128 stands for zero in the data rows.
How far apart are the two rows of each pair, measured in a hidden way? 0 means very close, and 20 very far. Two or three weighted sums of its numbers give each row a place; it is the straight-line distance between the places.
array([121., 119., 143., 116., 139., 109., 152., 107., 136., 133., 121., 129., 150., 136., 133., 93.])
array([206., 156., 106., 154., 70., 195., 119., 155., 92., 140., 178., 147., 90., 82., 164., 129.]) ~ 17
array([175., 125., 79., 151., 150., 177., 161., 74., 96., 150., 208., 214., 159., 83., 196., 86.])
array([182., 162., 155., 124., 71., 162., 122., 154., 119., 145., 139., 137., 120., 84., 143., 113.]) ~ 13
array([134., 117., 123., 117., 143., 124., 139., 100., 133., 143., 147., 141., 155., 139., 146., 85.])
array([188., 191., 184., 96., 44., 154., 121., 171., 116., 154., 125., 171., 115., 28., 141., 117.]) ~ 8
array([185., 116., 146., 204., 174., 162., 180., 161., 14., 136., 126., 88., 119., 159., 175., 28.])
array([97., 135., 90., 95., 149., 113., 90., 163., 91., 168., 106., 103., 105., 162., 115., 161.]) ~ 17
array([108., 134., 128., 63., 99., 101., 109., 131., 136., 186., 93., 162., 134., 95., 141., 121.])
array([171., 151., 175., 92., 98., 119., 139., 72., 165., 154., 174., 172., 173., 115., 130., 107.]) ~ 10
array([161., 160., 135., 100., 94., 145., 107., 151., 134., 145., 147., 119., 119., 117., 122., 127.])
array([130., 144., 65., 77., 112., 147., 66., 161., 114., 185., 143., 126., 99., 132., 132., 154.]) ~ 8
array([135., 136., 118., 109., 101., 136., 101., 148., 121., 151., 126., 135., 111., 114., 141., 132.])
array([104., 123., 119., 142., 127., 133., 149., 126., 154., 89., 114., 120., 131., 103., 114., 142.]) ~ 6
array([166., 150., 139., 112., 118., 140., 111., 109., 154., 126., 187., 134., 139., 140., 121., 129.])
array([136., 169., 125., 100., 87., 151., 83., 204., 109., 137., 107., 154., 84., 53., 146., 135.]) ~ 9
array([120., 102., 109., 154., 112., 135., 153., 113., 143., 111., 116., 96., 122., 144., 115., 142.])
array([100., 148., 137., 140., 180., 121., 106., 174., 84., 107., 106., 131., 122., 111., 135., 136.]) ~ 5
array([133., 103., 119., 182., 171., 152., 151., 150., 82., 102., 122., 110., 120., 134., 162., 73.])
array([211., 182., 159., 135., 62., 181., 110., 170., 99., 148., 161., 128., 106., 88., 134., 136.]) ~ 10
array([144., 173., 221., 142., 171., 74., 103., 147., 42., 157., 112., 114., 128., 185., 103., 184.])
array([157., 130., 136., 119., 111., 131., 134., 86., 153., 135., 172., 155., 148., 129., 141., 114.]) ~ 6
array([102., 141., 181., 106., 180., 61., 117., 100., 89., 173., 107., 140., 168., 175., 108., 167.])
array([92., 155., 65., 91., 144., 139., 70., 190., 72., 175., 105., 144., 101., 97., 139., 172.]) ~ 18
array([141., 130., 145., 142., 137., 132., 164., 126., 108., 123., 123., 124., 139., 117., 145., 81.])
array([146., 132., 135., 110., 100., 124., 135., 105., 141., 151., 140., 129., 139., 130., 131., 121.]) ~ 2
array([138., 124., 117., 125., 132., 132., 128., 108., 136., 128., 157., 136., 136., 138., 140., 116.])
array([137., 160., 90., 95., 109., 153., 83., 173., 114., 149., 141., 127., 97., 106., 129., 152.]) ~ 11
array([91., 151., 143., 109., 177., 101., 107., 141., 107., 127., 113., 156., 147., 111., 128., 143.])
array([91., 93., 125., 141., 112., 118., 167., 110., 179., 89., 89., 121., 131., 109., 113., 122.]) ~ 8
array([176., 144., 133., 162., 126., 173., 128., 118., 117., 110., 187., 199., 144., 63., 182., 99.])
array([161., 128., 104., 165., 133., 174., 141., 120., 110., 115., 173., 164., 135., 90., 174., 94.]) ~ 4
array([137., 159., 120., 120., 106., 147., 85., 184., 112., 122., 125., 130., 90., 97., 136., 150.])
array([106., 109., 117., 148., 115., 124., 157., 106., 150., 110., 110., 115., 130., 126., 113., 156.]) ~ 8
array([109., 147., 148., 93., 157., 109., 107., 142., 147., 116., 129., 127., 143., 132., 112., 118.])
array([157., 126., 124., 117., 95., 135., 108., 117., 136., 153., 152., 120., 121., 153., 133., 130.]) ~ 10
array([133., 141., 127., 86., 105., 126., 101., 141., 148., 151., 130., 125., 125., 128., 123., 120.])
array([108., 103., 115., 124., 117., 125., 156., 110., 174., 107., 112., 102., 137., 135., 108., 114.]) ~ 5
array([201., 129., 147., 115., 101., 145., 126., 52., 165., 166., 221., 183., 175., 144., 153., 90.])
array([138., 175., 194., 128., 162., 92., 118., 133., 77., 143., 130., 119., 149., 155., 102., 174.]) ~ 7
array([110., 105., 109., 150., 118., 131., 153., 115., 152., 105., 110., 101., 124., 135., 111., 145.])
array([179., 139., 127., 123., 112., 145., 129., 78., 143., 146., 204., 159., 147., 139., 139., 132.]) ~ 8
array([151., 117., 136., 173., 161., 153., 161., 156., 80., 109., 122., 97., 123., 133., 151., 51.])
array([198., 112., 124., 124., 63., 142., 98., 105., 132., 184., 173., 124., 101., 186., 142., 135.]) ~ 8
array([86., 23., 34., 171., 102., 147., 182., 75., 188., 119., 94., 74., 112., 173., 105., 132.])
array([139., 117., 101., 128., 138., 138., 129., 96., 135., 134., 171., 150., 142., 138., 149., 113.]) ~ 9
array([132., 115., 110., 130., 138., 133., 136., 107., 133., 130., 150., 126., 137., 147., 138., 110.])
array([188., 116., 181., 209., 135., 123., 185., 117., 17., 161., 118., 96., 126., 179., 166., 94.]) ~ 16
array([106., 103., 115., 163., 109., 137., 163., 124., 152., 86., 97., 113., 114., 107., 120., 138.])
array([84., 169., 141., 133., 203., 120., 81., 218., 74., 86., 95., 152., 100., 85., 137., 138.]) ~ 11
array([170., 133., 104., 73., 59., 139., 87., 119., 130., 221., 148., 154., 116., 131., 145., 136.])
array([89., 135., 99., 69., 132., 108., 95., 147., 115., 188., 95., 138., 130., 119., 131., 140.]) ~ 11
array([98., 96., 104., 137., 124., 120., 146., 107., 165., 105., 110., 111., 125., 141., 112., 139.])
array([177., 179., 192., 93., 58., 144., 130., 164., 126., 159., 111., 143., 135., 54., 134., 95.]) ~ 10
array([119., 149., 145., 121., 149., 113., 121., 136., 122., 116., 130., 122., 134., 133., 118., 140.])
array([116., 136., 130., 119., 144., 108., 126., 117., 122., 132., 131., 130., 137., 140., 124., 149.]) ~ 1
array([105., 106., 123., 181., 131., 131., 163., 103., 143., 79., 118., 136., 132., 110., 123., 165.])
array([149., 142., 124., 108., 107., 138., 105., 135., 141., 135., 153., 110., 118., 145., 119., 132.]) ~ 3
array([105., 105., 123., 137., 125., 113., 167., 69., 164., 118., 124., 138., 158., 128., 115., 148.])
array([171., 193., 128., 108., 81., 181., 62., 230., 111., 114., 146., 136., 63., 58., 131., 142.]) ~ 16
array([133., 67., 120., 160., 176., 113., 146., 91., 114., 135., 145., 116., 131., 210., 144., 75.])
array([96., 122., 165., 115., 113., 78., 157., 117., 103., 167., 56., 152., 140., 106., 134., 142.]) ~ 4
array([84., 106., 138., 129., 117., 112., 170., 107., 185., 89., 82., 128., 147., 97., 102., 128.])
array([86., 105., 137., 141., 119., 111., 163., 112., 168., 100., 79., 119., 143., 111., 100., 147.]) ~ 2
array([166., 147., 120., 140., 86., 157., 116., 151., 107., 133., 145., 138., 96., 99., 151., 140.])
array([112., 172., 184., 122., 168., 108., 113., 168., 99., 107., 107., 128., 142., 108., 111., 138.]) ~ 6
array([83., 101., 128., 137., 118., 123., 164., 114., 197., 75., 86., 115., 139., 101., 93., 128.])
array([202., 179., 175., 138., 94., 167., 143., 112., 124., 124., 195., 202., 158., 47., 163., 105.]) ~ 16
array([113., 141., 115., 123., 132., 127., 121., 155., 108., 125., 113., 122., 114., 111., 132., 141.])
array([108., 117., 134., 153., 117., 113., 148., 116., 134., 112., 101., 114., 123., 134., 101., 178.]) ~ 5
array([124., 144., 86., 83., 121., 135., 78., 156., 118., 169., 141., 127., 107., 136., 128., 151.])
array([115., 70., 103., 154., 182., 122., 152., 93., 128., 122., 137., 111., 136., 197., 138., 72.]) ~ 10
array([109., 119., 119., 120., 135., 110., 119., 130., 116., 142., 111., 112., 123., 152., 125., 143.])
array([114., 104., 111., 137., 117., 126., 147., 111., 159., 110., 119., 99., 123., 149., 111., 135.]) ~ 2
array([132., 115., 116., 144., 145., 136., 140., 129., 124., 108., 138., 112., 122., 146., 137., 98.])
array([103., 105., 114., 166., 112., 133., 162., 122., 149., 83., 99., 118., 114., 106., 119., 151.]) ~ 3
array([203., 138., 140., 95., 56., 149., 56., 143., 150., 175., 175., 103., 87., 183., 116., 134.])
array([127., 119., 132., 136., 138., 124., 143., 123., 131., 113., 128., 118., 130., 138., 135., 103.]) ~ 14
array([167., 159., 131., 109., 90., 148., 104., 150., 126., 149., 150., 114., 113., 125., 122., 137.])
array([135., 79., 101., 142., 190., 132., 150., 106., 97., 153., 143., 90., 146., 209., 148., 40.]) ~ 7
array([149., 146., 130., 93., 96., 130., 106., 134., 143., 152., 144., 122., 120., 133., 122., 128.])
array([116., 107., 125., 144., 111., 124., 153., 116., 155., 101., 109., 107., 119., 133., 116., 132.]) ~ 4
array([100., 105., 110., 157., 118., 142., 158., 133., 166., 71., 101., 114., 114., 97., 118., 126.])
array([135., 141., 123., 89., 104., 125., 103., 139., 142., 151., 134., 129., 121., 126., 126., 125.]) ~ 4
array([119., 189., 198., 118., 191., 83., 104., 156., 60., 140., 119., 131., 148., 152., 92., 189.])
array([48., 62., 50., 214., 131., 167., 191., 133., 156., 56., 50., 116., 117., 64., 119., 163.]) ~ 10
array([153., 110., 110., 181., 168., 169., 155., 167., 84., 89., 135., 112., 104., 125., 167., 45.])
array([73., 57., 91., 194., 93., 122., 192., 76., 169., 94., 67., 127., 120., 113., 107., 195.]) ~ 8
array([98., 90., 94., 169., 111., 133., 160., 101., 151., 100., 104., 113., 116., 130., 112., 172.])
array([152., 129., 120., 128., 124., 137., 123., 101., 138., 133., 171., 138., 137., 142., 139., 127.]) ~ 6
array([68., 82., 91., 191., 129., 146., 163., 134., 157., 59., 71., 113., 110., 91., 115., 160.])
array([116., 148., 153., 133., 144., 109., 131., 135., 105., 117., 117., 138., 131., 115., 127., 150.]) ~ 4
array([143., 143., 107., 75., 95., 135., 79., 154., 134., 172., 136., 126., 105., 133., 128., 127.])
array([128., 163., 116., 88., 113., 136., 79., 184., 111., 153., 118., 135., 100., 99., 129., 139.]) ~ 4
array([115., 151., 148., 70., 98., 118., 101., 157., 138., 166., 92., 160., 136., 72., 136., 111.])
array([152., 65., 148., 173., 165., 105., 145., 83., 89., 158., 136., 93., 135., 252., 147., 79.]) ~ 17
array([134., 98., 116., 113., 160., 124., 164., 84., 136., 152., 147., 150., 167., 143., 154., 39.])
array([95., 101., 113., 141., 119., 126., 162., 112., 165., 98., 98., 113., 133., 115., 114., 128.]) ~ 2
array([86., 135., 74., 102., 138., 118., 110., 148., 73., 183., 94., 163., 122., 88., 155., 168.])
array([80., 165., 179., 57., 220., 77., 51., 182., 150., 104., 120., 135., 134., 155., 87., 117.]) ~ 3
array([110., 141., 202., 132., 134., 68., 160., 80., 111., 143., 99., 175., 170., 112., 126., 168.])
array([158., 110., 154., 184., 152., 144., 172., 138., 74., 116., 114., 101., 128., 145., 158., 56.]) ~ 6
array([150., 150., 138., 124., 98., 137., 125., 139., 123., 130., 134., 128., 118., 108., 133., 134.])
array([122., 99., 112., 158., 109., 137., 161., 111., 153., 107., 112., 86., 122., 146., 108., 139.]) ~ 5
array([119., 146., 156., 134., 142., 109., 134., 131., 107., 118., 119., 134., 135., 122., 128., 146.])
array([136., 156., 189., 194., 149., 113., 152., 120., 60., 118., 113., 138., 143., 121., 116., 210.]) ~ 9
array([145., 176., 208., 146., 152., 102., 131., 135., 86., 115., 127., 121., 144., 136., 108., 164.])
array([152., 146., 136., 135., 120., 143., 129., 123., 130., 115., 159., 137., 135., 114., 137., 128.]) ~ 5
array([167., 144., 119., 89., 83., 145., 59., 165., 139., 164., 157., 100., 88., 167., 116., 142.])
array([111., 119., 140., 138., 118., 115., 146., 112., 152., 106., 109., 116., 132., 129., 111., 150.]) ~ 6
array([129., 139., 108., 113., 115., 135., 109., 145., 117., 144., 131., 123., 115., 122., 134., 142.])
array([97., 112., 133., 133., 118., 115., 157., 106., 165., 104., 98., 123., 144., 112., 109., 140.]) ~ 7
array([136., 134., 129., 98., 107., 127., 117., 128., 146., 146., 134., 125., 131., 129., 126., 114.])
array([167., 172., 143., 116., 90., 154., 100., 177., 116., 129., 142., 115., 101., 100., 127., 137.]) ~ 7
array([139., 119., 110., 129., 136., 137., 126., 106., 136., 131., 162., 134., 138., 145., 142., 113.])
array([49., 36., 88., 164., 122., 105., 159., 70., 210., 95., 69., 99., 129., 166., 77., 186.]) ~ 9
array([109., 188., 166., 126., 206., 132., 85., 207., 92., 82., 126., 110., 135., 110., 101., 136.])
array([122., 136., 142., 121., 134., 104., 138., 102., 123., 137., 131., 134., 146., 138., 122., 152.]) ~ 6
array([111., 86., 95., 132., 156., 127., 161., 89., 142., 131., 131., 134., 152., 145., 144., 82.])
array([98., 146., 99., 123., 133., 129., 95., 184., 82., 135., 93., 148., 93., 83., 148., 163.]) ~ 10
array([125., 147., 155., 125., 147., 111., 118., 135., 122., 115., 131., 117., 134., 143., 115., 141.])
array([96., 164., 131., 123., 174., 121., 94., 174., 96., 100., 120., 164., 118., 80., 135., 157.]) ~ 12
array([103., 77., 87., 173., 132., 127., 173., 48., 176., 99., 143., 124., 146., 158., 99., 179.])
array([163., 106., 80., 121., 155., 153., 143., 96., 115., 159., 187., 150., 142., 155., 166., 53.]) ~ 4
array([140., 121., 104., 129., 137., 138., 127., 104., 134., 127., 168., 142., 132., 140., 146., 117.])
array([156., 135., 139., 128., 101., 135., 122., 127., 129., 136., 141., 116., 121., 138., 129., 130.]) ~ 7
array([63., 154., 155., 63., 225., 78., 44., 178., 130., 125., 109., 137., 146., 162., 94., 131.])
array([135., 141., 130., 110., 109., 131., 120., 135., 141., 128., 135., 134., 124., 111., 131., 123.]) ~ 4
array([160., 138., 134., 94., 83., 130., 123., 109., 145., 168., 150., 137., 135., 126., 132., 119.])
array([171., 155., 123., 135., 86., 160., 118., 150., 101., 141., 151., 137., 105., 99., 146., 145.]) ~ 7
array([147., 138., 135., 118., 122., 130., 116., 113., 147., 123., 163., 131., 136., 138., 127., 128.])
array([149., 189., 180., 34., 49., 122., 108., 151., 134., 218., 91., 173., 159., 39., 134., 111.]) ~ 1
array([126., 140., 109., 116., 121., 134., 98., 150., 115., 140., 131., 130., 111., 122., 136., 148.])
array([114., 136., 107., 107., 135., 122., 113., 143., 121., 137., 125., 113., 118., 139., 122., 140.]) ~ 5
array([127., 138., 151., 128., 143., 102., 124., 112., 115., 131., 137., 123., 136., 159., 117., 157.])
array([109., 201., 214., 126., 202., 109., 82., 220., 73., 83., 101., 130., 128., 95., 98., 145.]) ~ 5
array([139., 161., 195., 159., 174., 81., 125., 112., 40., 166., 126., 131., 152., 178., 115., 205.])
array([126., 147., 155., 116., 158., 103., 105., 131., 113., 133., 136., 108., 136., 173., 103., 153.]) ~ 6
array([93., 128., 153., 153., 144., 125., 157., 113., 175., 60., 110., 143., 157., 80., 103., 147.])
array([92., 189., 157., 94., 215., 110., 77., 188., 104., 105., 126., 132., 143., 122., 94., 151.]) ~ 11
array([125., 161., 192., 140., 144., 95., 141., 123., 88., 128., 112., 145., 150., 115., 124., 161.])
array([87., 91., 97., 146., 119., 140., 168., 117., 182., 85., 92., 103., 131., 109., 103., 124.]) ~ 11
array([122., 103., 129., 154., 127., 122., 162., 97., 139., 109., 125., 129., 135., 132., 133., 126.])
array([99., 144., 162., 90., 120., 93., 142., 125., 132., 147., 87., 153., 152., 88., 129., 123.]) ~ 4
array([129., 164., 96., 116., 110., 151., 92., 192., 89., 138., 120., 148., 87., 69., 149., 155.])
array([140., 108., 149., 152., 136., 117., 156., 110., 103., 136., 121., 118., 135., 156., 147., 96.]) ~ 19
array([121., 122., 114., 156., 145., 148., 146., 136., 140., 75., 135., 129., 123., 104., 135., 109.])
array([137., 171., 204., 109., 170., 79., 102., 114., 96., 160., 142., 107., 166., 197., 83., 178.]) ~ 13
array([192., 151., 126., 137., 108., 164., 133., 92., 129., 133., 209., 163., 144., 111., 147., 126.])
array([153., 172., 197., 115., 172., 87., 105., 122., 89., 149., 156., 99., 149., 206., 84., 171.]) ~ 6
array([178., 192., 153., 92., 45., 159., 103., 191., 83., 182., 111., 179., 102., 18., 163., 132.])
array([78., 46., 80., 144., 115., 132., 164., 98., 218., 92., 82., 81., 123., 159., 94., 103.]) ~ 17
array([122., 183., 199., 45., 61., 109., 135., 172., 149., 158., 58., 210., 147., 0., 155., 70.])
array([130., 176., 103., 89., 94., 152., 104., 196., 88., 161., 103., 162., 97., 34., 153., 136.]) ~ 14
array([182., 144., 112., 142., 119., 168., 127., 102., 129., 126., 208., 156., 138., 120., 150., 122.])
array([136., 114., 138., 151., 158., 126., 142., 133., 111., 109., 131., 103., 124., 164., 133., 89.]) ~ 8
array([110., 146., 132., 97., 152., 110., 103., 141., 132., 127., 132., 133., 131., 133., 119., 129.])
array([95., 55., 71., 165., 108., 132., 163., 91., 170., 111., 101., 88., 108., 171., 109., 146.]) ~ 4
array([145., 116., 191., 173., 141., 105., 185., 116., 75., 130., 97., 137., 141., 123., 161., 78.])
array([108., 135., 105., 106., 135., 119., 105., 138., 124., 140., 125., 126., 121., 132., 125., 151.]) ~ 13
array([103., 145., 144., 103., 117., 106., 146., 125., 119., 149., 93., 163., 151., 72., 142., 133.])
array([205., 153., 165., 86., 100., 139., 123., 41., 157., 203., 224., 199., 203., 127., 143., 103.]) ~ 17
array([147., 150., 132., 122., 100., 139., 120., 145., 122., 130., 135., 126., 115., 108., 134., 133.])
array([151., 121., 150., 150., 140., 119., 158., 113., 87., 147., 127., 99., 138., 168., 136., 102.]) ~ 7
array([169., 154., 142., 119., 92., 142., 118., 134., 133., 131., 158., 116., 115., 131., 122., 137.])
array([98., 77., 100., 195., 115., 161., 165., 152., 172., 43., 78., 80., 93., 114., 106., 120.]) ~ 7
array([95., 150., 128., 27., 122., 102., 86., 156., 139., 206., 84., 142., 153., 102., 119., 102.])
array([102., 78., 115., 155., 118., 137., 156., 131., 180., 79., 90., 87., 113., 138., 106., 100.]) ~ 4
array([107., 154., 141., 108., 162., 110., 117., 139., 111., 128., 122., 140., 143., 116., 124., 141.])
array([71., 66., 98., 177., 118., 131., 153., 109., 189., 67., 78., 106., 117., 128., 97., 166.]) ~ 7
array([152., 101., 139., 165., 141., 124., 162., 114., 88., 134., 128., 114., 124., 167., 151., 93.])
array([106., 110., 135., 147., 112., 119., 146., 116., 167., 90., 105., 110., 122., 130., 99., 155.]) ~ 5
array([128., 77., 110., 185., 185., 136., 164., 123., 84., 111., 127., 114., 123., 169., 157., 60.])
array([105., 143., 144., 102., 183., 93., 92., 144., 97., 154., 120., 114., 134., 179., 110., 139.]) ~ 4
array([120., 151., 124., 78., 94., 122., 100., 160., 125., 166., 100., 155., 116., 77., 142., 127.])
array([143., 94., 122., 141., 164., 123., 149., 111., 98., 153., 135., 87., 140., 199., 142., 63.]) ~ 11
array([137., 188., 193., 140., 167., 108., 126., 157., 79., 107., 131., 121., 138., 122., 103., 165.])
array([106., 172., 141., 114., 179., 131., 87., 191., 112., 91., 125., 130., 124., 97., 118., 134.]) ~ 5
array([171., 151., 163., 114., 83., 136., 124., 129., 142., 139., 145., 120., 127., 124., 122., 121.])
array([122., 147., 97., 101., 118., 136., 103., 156., 111., 152., 125., 132., 112., 107., 137., 144.]) ~ 13
array([119., 151., 202., 152., 143., 86., 156., 102., 90., 127., 103., 165., 163., 107., 130., 167.])
array([91., 79., 76., 170., 120., 143., 162., 107., 155., 98., 101., 101., 119., 129., 113., 159.]) ~ 11
array([148., 123., 151., 162., 134., 126., 160., 123., 90., 130., 121., 104., 131., 150., 139., 107.])
array([155., 115., 106., 125., 129., 143., 128., 90., 147., 137., 183., 160., 141., 136., 157., 97.]) ~ 7
array([110., 153., 127., 111., 160., 117., 114., 145., 109., 128., 129., 136., 134., 119., 125., 143.])
array([165., 142., 108., 66., 74., 140., 55., 163., 149., 173., 152., 133., 82., 138., 131., 117.]) ~ 6
array([161., 132., 120., 129., 123., 151., 148., 97., 136., 130., 174., 174., 148., 97., 165., 83.])
array([144., 145., 135., 126., 104., 134., 124., 137., 125., 127., 135., 132., 117., 110., 136., 136.]) ~ 1
array([238., 168., 186., 176., 81., 178., 123., 123., 113., 99., 214., 193., 120., 71., 171., 112.])
array([128., 154., 200., 145., 155., 76., 145., 92., 59., 173., 112., 148., 169., 147., 118., 190.]) ~ 11
array([106., 133., 120., 117., 166., 103., 109., 130., 103., 142., 129., 127., 127., 159., 123., 153.])
array([134., 131., 130., 137., 134., 138., 139., 123., 131., 110., 142., 139., 137., 109., 143., 107.]) ~ 5
array([138., 114., 125., 143., 145., 132., 141., 132., 115., 116., 133., 111., 119., 151., 144., 85.])
array([127., 107., 104., 133., 150., 132., 141., 112., 127., 129., 142., 113., 134., 158., 137., 98.]) ~ 2
array([144., 128., 114., 131., 129., 140., 142., 112., 124., 128., 156., 143., 135., 118., 150., 107.])
array([134., 160., 189., 130., 151., 92., 121., 129., 97., 129., 126., 124., 140., 153., 108., 162.]) ~ 6
array([149., 159., 141., 118., 98., 143., 98., 165., 125., 125., 132., 125., 107., 103., 128., 140.])
array([176., 124., 96., 148., 144., 179., 114., 101., 122., 134., 209., 187., 147., 109., 182., 86.]) ~ 5
array([137., 89., 145., 142., 148., 103., 159., 80., 116., 157., 131., 123., 153., 185., 143., 80.])
array([72., 46., 87., 208., 95., 125., 171., 87., 162., 86., 66., 115., 96., 137., 109., 202.]) ~ 9
array([114., 151., 141., 85., 120., 116., 114., 155., 133., 143., 103., 132., 134., 96., 123., 117.])
array([157., 159., 141., 117., 94., 144., 121., 147., 126., 131., 138., 131., 118., 96., 133., 129.]) ~ 7
array([97., 108., 135., 152., 102., 115., 186., 96., 149., 110., 83., 143., 144., 80., 126., 145.])
array([178., 140., 215., 35., 25., 97., 150., 76., 177., 240., 104., 167., 191., 94., 133., 51.]) ~ 19
